Each path below is one point turned by a fixed rotation once a step. After each direction that follows a path, write how fast that rotation turns it, in degrees each step (0 if it stays still).
Each turn is a multiple of 5 degrees from 10 to 175, or 0.
Each row of a path follows its step; steps can be skipped.

step 0: [ 0.97  0.90  0.46 -2.40  2.24  0.19 -1.26 -0.24 -1.19 -2.16  0.93 -2.66
 -0.51 -1.43  1.87 -0.49 -1.89 -3.71 -1.38  1.71 -1.02 -0.75 -0.63 -0.87
 -0.09  0.91 -0.49  1.02 -2.02  1.12  0.82  1.10  3.27 -1.26 -0.96  1.32
  0.38  0.83  1.81  2.59  0.52  1.04  0.12 -0.62  3.73 -1.72 -0.89  0.65
  2.42  0.07 -0.39 -2.78  1.46  0.99 -0.18  0.94  1.72  2.17 -0.11 -1.50
 -1.59 -0.23]
step 2: [-3.16 -1.05  0.29 -0.62  0.92  1.65  1.21 -1.16  2.11 -0.14  0.11  1.45
  3.02  1.67  1.83  2.27  0.40 -0.24 -1.95 -0.58  2.01 -0.44 -0.75  1.09
 -0.58 -1.59 -0.87  3.52 -1.68  0.13 -1.61 -1.49  2.54  2.32 -1.03 -0.96
  1.09 -1.67  0.85  0.89  0.49 -0.95 -1.37 -0.72  0.08 -0.16 -2.58  0.50
  0.67  0.78 -0.76 -0.69 -1.57 -1.99 -2.73  2.53  1.73  1.98 -0.09 -1.66
 -2.09 -1.15]
step 3: [-1.48  1.27  1.52 -1.78 -0.21 -2.44 -0.17 -1.14 -0.77  1.06  1.03 -0.86
  0.68  0.37  2.44  2.53  0.40 -2.32  1.34  1.81  1.73 -0.47  0.60  2.24
 -0.95  0.75  2.21  4.74 -0.84  0.41  2.87  0.58  1.05  1.18 -2.06 -0.77
 -2.16  0.54 -1.41  1.32  1.12 -0.30 -2.60 -2.27  2.06  0.37 -0.43  0.85
 -0.03 -0.68  1.70 -1.90 -1.67 -2.04  0.23  0.02  0.12  0.25  0.46  1.76
 -1.23  1.05]
step 4: [-0.85  1.07 -2.27  0.98  0.30  1.09 -1.64 -1.65  0.46 -1.14  0.88 -0.25
 -0.50 -0.89  0.94  1.14  1.47 -4.91  0.15 -0.61 -0.46  1.40  0.66 -1.43
  0.94 -0.61 -1.56  0.73 -1.65 -0.60  2.54  1.74  2.00 -1.40 -1.94  1.16
 -1.04  1.70  2.44  1.16  1.41 -1.29 -2.21  2.44  2.40  1.81  0.63  0.29
 -1.04 -1.76  0.88 -1.08  0.16 -2.05  1.09  2.09  0.82  1.40 -0.74 -0.04
 -3.44 -0.10]
step 5: [-3.09  0.17  0.32  2.14  1.61 -0.67 -0.24 -2.37  1.98  2.04 -0.82 -0.40
  0.88 -1.74  2.16 -1.22 -0.98 -2.16 -0.23 -1.53 -0.42  1.89 -2.24 -2.09
 -1.67 -2.20  0.10  1.73  0.50 -2.05  1.46 -1.54  0.14  1.49  1.64 -1.26
 -0.15  0.86  1.11  0.88 -0.84 -1.45 -0.38  0.91  2.86 -1.30  2.17  2.13
  4.09 -0.67  0.07 -1.22  0.26 -0.31  0.07  1.60  2.31 -0.74  0.89 -0.39
 -1.70  0.07]
step 6: [-0.85 -0.63 -1.03  1.19 -0.53 -1.74  1.25 -1.35  0.06  2.41  1.52 -0.40
  2.52  0.79  3.41 -0.32 -2.84 -0.96 -1.58 -1.58 -0.55  0.85  0.40  2.62
 -1.36  0.34  1.36 -0.65 -0.48  0.17 -0.13 -1.00  1.95  2.66 -1.94 -1.01
 -2.11  0.53  0.28 -0.02  2.33  0.62 -0.13 -0.40 -0.88  0.53  0.14 -0.15
  2.26 -0.93 -0.25  1.41  0.36 -3.78 -0.75  4.00  2.59  1.37 -0.09 -0.71
 -0.43 -2.26]
step 7: [-2.21 -1.29  1.90 -2.82  1.50 -0.46 -1.05 -1.64  0.34  1.47  0.32 -0.01
  0.00  1.90  0.74  1.57 -0.71 -2.76 -2.26 -0.13 -0.28 -0.69 -1.44  1.92
 -0.31  0.93  0.57 -0.22 -2.05  0.54  0.50  2.07  1.13  0.65 -1.01  1.43
 -1.58  0.59 -0.52  2.28  3.30  1.57 -0.07 -1.86  1.21  1.03  1.59  1.96
  0.83 -1.95 -0.67  0.39  1.88 -2.73 -1.15 -1.68  0.56 -0.25  1.72 -1.51
 -3.05  3.05]
step 8: [ 1.37  0.21 -1.54 -0.09  2.73 -2.50  0.05 -1.51  2.01  0.25 -0.61 -0.38
  1.80 -1.86  1.08  2.01 -1.31 -3.61 -0.46  2.06 -2.24  0.53 -0.62  0.54
 -0.22 -0.06  0.07 -0.60 -1.73  2.10  3.43  1.68  1.97 -0.56 -1.14  2.15
  0.50 -2.04 -0.76  0.83  0.13 -0.81 -1.55  0.61  2.99  2.15  1.67 -0.81
  1.57  1.05 -0.29 -1.76  1.42  1.72 -0.53  2.48  0.19  0.93  0.42 -1.95
 -0.86  1.61]
step 9: [ 0.69 -1.75  1.06  0.73  0.66  0.53  1.39 -0.27  0.24  1.68  2.74 -0.48
  1.72 -3.01  1.70  0.60 -0.82 -2.98 -1.87 -1.12 -0.82  1.83 -3.40 -1.32
  0.54 -0.92 -1.27  1.82  0.80  0.65  1.13  0.52  2.44  1.27  1.77 -1.18
  0.97  1.50  1.56  2.29 -1.56 -2.36 -0.78  0.00  0.31  2.18 -2.15 -0.37
  1.59  2.40 -1.46 -1.06  1.39 -2.75 -2.25  0.58  1.52 -0.10  0.05 -0.84
 -0.20  0.93]
Speeds:
[ 0.50  0.47  0.98 -1.21  0.22  0.37 -0.59  0.33 -0.02 -0.17 -0.24 -0.02
  0.40  0.53  0.06 -0.15 -0.30  0.00 -0.32 -0.22 -0.06 -0.02  0.63  0.12
  0.26 -0.11  1.08 -0.49  0.30 -0.51  0.14 -0.73  0.93 -0.51  0.29  0.29
 -0.38 -0.34  0.22  0.47 -0.27 -0.26 -0.19 -0.11  0.44  0.30  0.50 -0.51
 -0.61 -0.31  0.42  0.24 -0.35 -0.55  0.47 -0.02 -0.14 -0.02  0.05 -0.13
 -0.02  0.28]  95
[-0.61  0.07  0.39  0.39  0.80 -0.02 -0.76 -0.49 -0.72  0.02 -0.06 -0.46
  0.46  0.64  0.46  0.27 -0.32  0.52 -0.72 -0.46 -0.18 -0.23  0.10  0.35
  0.21  0.63 -0.18 -0.49 -0.08  0.36 -0.27  0.59  0.72  0.05 -0.17 -0.11
  0.03 -0.24 -0.21 -0.35 -0.21  0.64  0.99  0.21  0.08 -0.89  0.53 -0.37
  0.60 -0.33 -0.36  0.30  0.26  0.48 -0.29 -0.26 -0.22 -0.02 -0.27 -0.42
  0.07 -0.42]  60
[-0.06 -0.23 -0.24  0.00 -0.25 -0.15  0.16 -0.10  0.03 -0.15 -0.61 -0.68
  0.51 -0.07 -0.06  0.04 -0.04 -0.11 -0.10  0.81 -0.24 -0.06  0.53 -0.01
 -0.86 -0.31  0.27 -0.13 -0.35 -0.12 -0.10  0.34  0.84  0.82  0.49  0.22
  0.18  0.12  0.04 -0.88 -0.48  0.53 -0.28  0.05 -0.29  0.10 -0.07  0.57
 -0.93  0.25  0.19  0.66  0.64  0.40  0.56  0.90 -0.32 -0.16 -0.84  0.24
 -0.61  0.04]  175
[ 0.01  0.13 -0.31 -0.13  0.12  0.53 -0.82  0.45 -0.14  0.31  0.03 -0.10
 -0.25  0.22  0.88  0.33  0.12  0.57  0.44  0.32  0.17 -0.18 -0.77 -0.16
 -0.14 -0.28 -0.56  1.33  1.15  0.01  0.47  0.05  0.36  0.06 -0.09  0.01
  0.65 -0.40 -0.21  0.07 -0.16  0.41 -0.07  0.16 -0.15 -0.33 -0.56 -0.59
 -0.96 -0.03  0.48 -0.10 -0.19 -0.01  0.30 -0.07 -0.26  0.52  0.18 -0.38
 -0.46 -0.40]  40
[-0.34 -0.32  0.41  0.79  0.07 -0.25  0.06  0.22 -0.03 -0.10 -0.02 -0.70
 -0.86  0.32  0.03  0.59  0.25  0.13  0.24 -0.24 -0.16 -0.44 -0.65 -0.15
 -0.70  0.32  0.91  0.30  0.68  0.27 -0.42  0.08 -0.47  0.12  0.11  0.07
 -0.27 -0.26  0.54 -0.01 -1.12 -0.01 -0.01 -0.37  1.04  0.20  0.12  0.19
 -0.08 -0.03  0.06  0.30  0.46 -0.76 -0.41 -0.41 -0.12 -0.69  0.10  0.37
 -0.05  0.64]  170
[-0.15 -0.36  0.13  0.54  0.34  0.33 -0.54  0.46 -0.53 -0.42 -0.61  0.08
 -0.12 -0.09  0.29  0.39 -0.11 -0.53  0.21 -0.32  0.13  0.57 -0.10 -0.44
  0.59  0.16 -0.17 -0.87  0.36  0.45  0.45 -0.11  0.44  0.51  0.39 -0.02
 -0.50 -0.21  0.14 -0.12  0.45  0.93 -0.45 -0.33 -0.59  0.55 -0.46 -0.13
 -0.06  0.16 -0.02 -0.07 -0.38 -0.11 -0.50  0.39  0.02 -0.21  0.72  1.43
  0.22 -0.19]  140
